(in the rows, 128 means zero)
Rows swapped in pairs by one turn or mirror: which row each one swaps with
The rows were stretched afterwards, more along some directions than others.
Z345: [174 118 106 115 136  79 152  97 109 108 120 131 162 126 134 165  81 119
 115  88]
Z977: [171 133 104 120 137  79 164 113 119 125 145 128 160 148 153 159  95 111
 114 115]
Z836: [177 159 147 114 103 102 114 118 119  91 133 108 138 108  96  98 137 117
 105  61]
Z846: [139 141 116 127 116 158 145 133 108 109 144 129 110 155 135 104 157 126
 128 123]
Z305: [131 115 140 125 117 102 144 125 112 149 122 130  87 129 142 120 116 119
 134 162]
Z36: [169 133 102 117 133  82 165 100 113 111 139 135 156 133 132 169  89 110
 124  88]
Z454: [137 113 127 136 111 125 121 118 118 148 120 128 100 115 135 110 122 146
 129 134]
Z877: [174 115 100 108 129  66 153 112 111 107 133 138 174 141 154 144  96  98
 119  88]
Z285: [142 135 121 126  99 161 142 144 103  97 153 138 118 145 123  95 154 119
 126 113]
Z894: [132 108 134 127 104 108 120 120 112 133 120 122  96 133 143 102  97 117
 131 142]
Z642: [142 118 128 120 112  98 121 124 110 134 116 123  97 120 146 118 118 112
 130 145]
Z408: [181 155 154 115 105 104 114 115 123 107 132  99 125 118  94 101 128 132
 100  63]
Z64: [136 118 122 120 108 115 127 107 100 128 118 122  94 110 139 131 110 126
 141 151]
Z921: [129 116 142 116  94 124 136 122 107 152 125 133 101 119 135 126 130 113
 139 148]
Z143: [173 116 104 121 155 100 134  99 124  89 124 148 170 122 126 155  87 111
 116  72]
Z438: [131 129 135 113  99 104 134 128  95 127 122 129  94 100 141 125 147 123
 138 162]
Z900: [128 131 132 123 116 117 134 117 109 144 124 123  78 109 125 142 118 126
 147 148]
Z646: [130 138 116 127 106 167 141 136 106 112 147 118 102 144 116 112 177 133
 133 119]
Z649: [145 137 117 127 103 148 136 135 104  84 145 128 121 141 126 110 170 121
 130 112]
Z169: [169 120 103 117 125  99 162  99 109 114 136 133 167 134 146 165  98 107
 119  86]
Z811: [141 117 142 118 109 101 142 110 104 140 119 122  95 121 135 128 108 116
 141 158]
Z270: [141 127 129 125 117 153 148 136 104 107 143 128 112 151 122 105 177 129
 129 119]
Z665: [174 120 107 111 130  82 161  99 108 122 129 143 157 140 139 160  76 116
 124  91]
Z603: [141 131 109 134 106 163 131 137 106  85 146 125 119 142 119 116 170 130
 124 107]
Z48: [133 116 132 128 107 111 128 124 120 143 118 120  96 114 129 132 140 133
 138 149]
Z752: [186 158 160 114 100  99 117 120 127  90 127 112 138 105  90  90 119 120
  95  62]
Z449: [157 119  98 125 132  86 152 105 105 112 122 130 171 131 150 172 104 120
 123 105]
Z718: [180 158 142 115 109 109 105 111 127  95 132 114 132 106  94  89 120 130
 102  56]
Z73: [171 114 114 113 126  76 173  99 105 114 134 127 167 143 138 160  94 100
 123 103]
Z183: [146 135 123 135  95 157 136 137 109  92 142 122 116 147 116 110 160 126
 120 108]
Z265: [130 113 139 110 116 130 125 118 113 148 117 124  91 110 122 140 120 129
 146 149]
Z796: [141 138 115 122 108 159 144 138 105  96 154 130 121 143 122 106 167 118
 131 111]
Z333: [166 116 101 113 125  80 153  98  97 106 133 128 165 136 141 159  83 110
 121  99]
Z934: [172 116  97 139 131 102 152 103 118 124 132 133 164 147 140 137  98 130
 101  87]
Z299: [167 109 106 116 128  79 154 101 117 113 136 131 168 153 147 127  82 103
 115  80]
Z925: [135 122 145 117 109 106 139 113 109 142 119 123  98 111 135 124 124 110
 143 144]
Z393: [136 133 132 117 115 106 135 128 121 148 133 121  97 111 144 132 124 125
 140 158]
Z849: [121 116 134 127  98 109 132 124 110 138 124 132 112 123 158 122 125 112
 143 161]
Z123: [184 158 156 117 101  99 113 116 122  91 129 104 130 109  97  99 132 128
  98  68]
Z385: [169 131 111 115 122  69 160 110  94 107 131 131 157 135 147 152 118 112
 108 115]
Z137: [174 153 150 111 108 113 122 112 126 112 135 111 132 115  94  91 138 129
 110  56]
Z139: [127 115 130 116 121 119 126 116 102 145 114 130  87 108 131 132 106 130
 145 151]
Z328: [172 155 160 109  98  95 111 127 124  98 129 102 139  99  98 102 128 126
 105  62]
Z140: [143 139 112 122 102 164 143 136 111  97 153 129 115 144 122 107 156 122
 131 108]
Z664: [184 160 147 116  98  98 115 113 125  95 130 107 135 113  97 103 117 135
  99  62]
Z464: [133 122 133 121 112 126 135 116 108 154 115 116  83 104 119 145 130 126
 140 134]
Z248: [128 121 138 115 106 123 125 118 104 149 125 130  93 110 139 127 105 119
 144 145]
Z528: [166 116 116 117 122  74 167 108 103 109 134 136 172 148 148 156  91  95
 123 104]
Z961: [133 114 133 122 134 128 103 120 118 117 116 141 107  96 116 130 104 119
 139 121]
Z612: [119 127 125 120 114 121 124 118 119 150 116 123  89 113 136 132  92 146
 141 154]
Z32: [177 119 112 110 134  92 152  98 119 115 126 130 167 137 126 168  85 114
 113  89]
Z878: [171 118 120 113 134  62 168 108 118 124 133 138 160 142 143 142  87 106
 114  99]
Z97: [175 122 100 125 134  78 159 103 122 123 133 134 167 153 138 150  97 114
 110  97]
Z691: [159 120 115 122 122  74 157 105 114 124 133 128 178 143 155 147 106  99
 116  99]
Z324: [128 126 129 122 114 108 119 113 108 142 109 124 105  97 139 136 114 132
 143 147]
Z234: [147 122 111 119 137  87 148 105 115 140 123 116 143 139 137 163  89 141
 120 108]
Z30: [169 114 119 116 115  90 164 102 111 125 131 134 165 144 142 158 118 107
 114  96]
Z49: [187 154 155 119 108 106 121 111 124 104 130 105 128 113  98  93 144 133
  94  58]

Z299 swaps with Z894
Z796 swaps with Z123
Z752 swaps with Z270
Z234 swaps with Z612
Z139 swaps with Z345
Z849 swaps with Z691

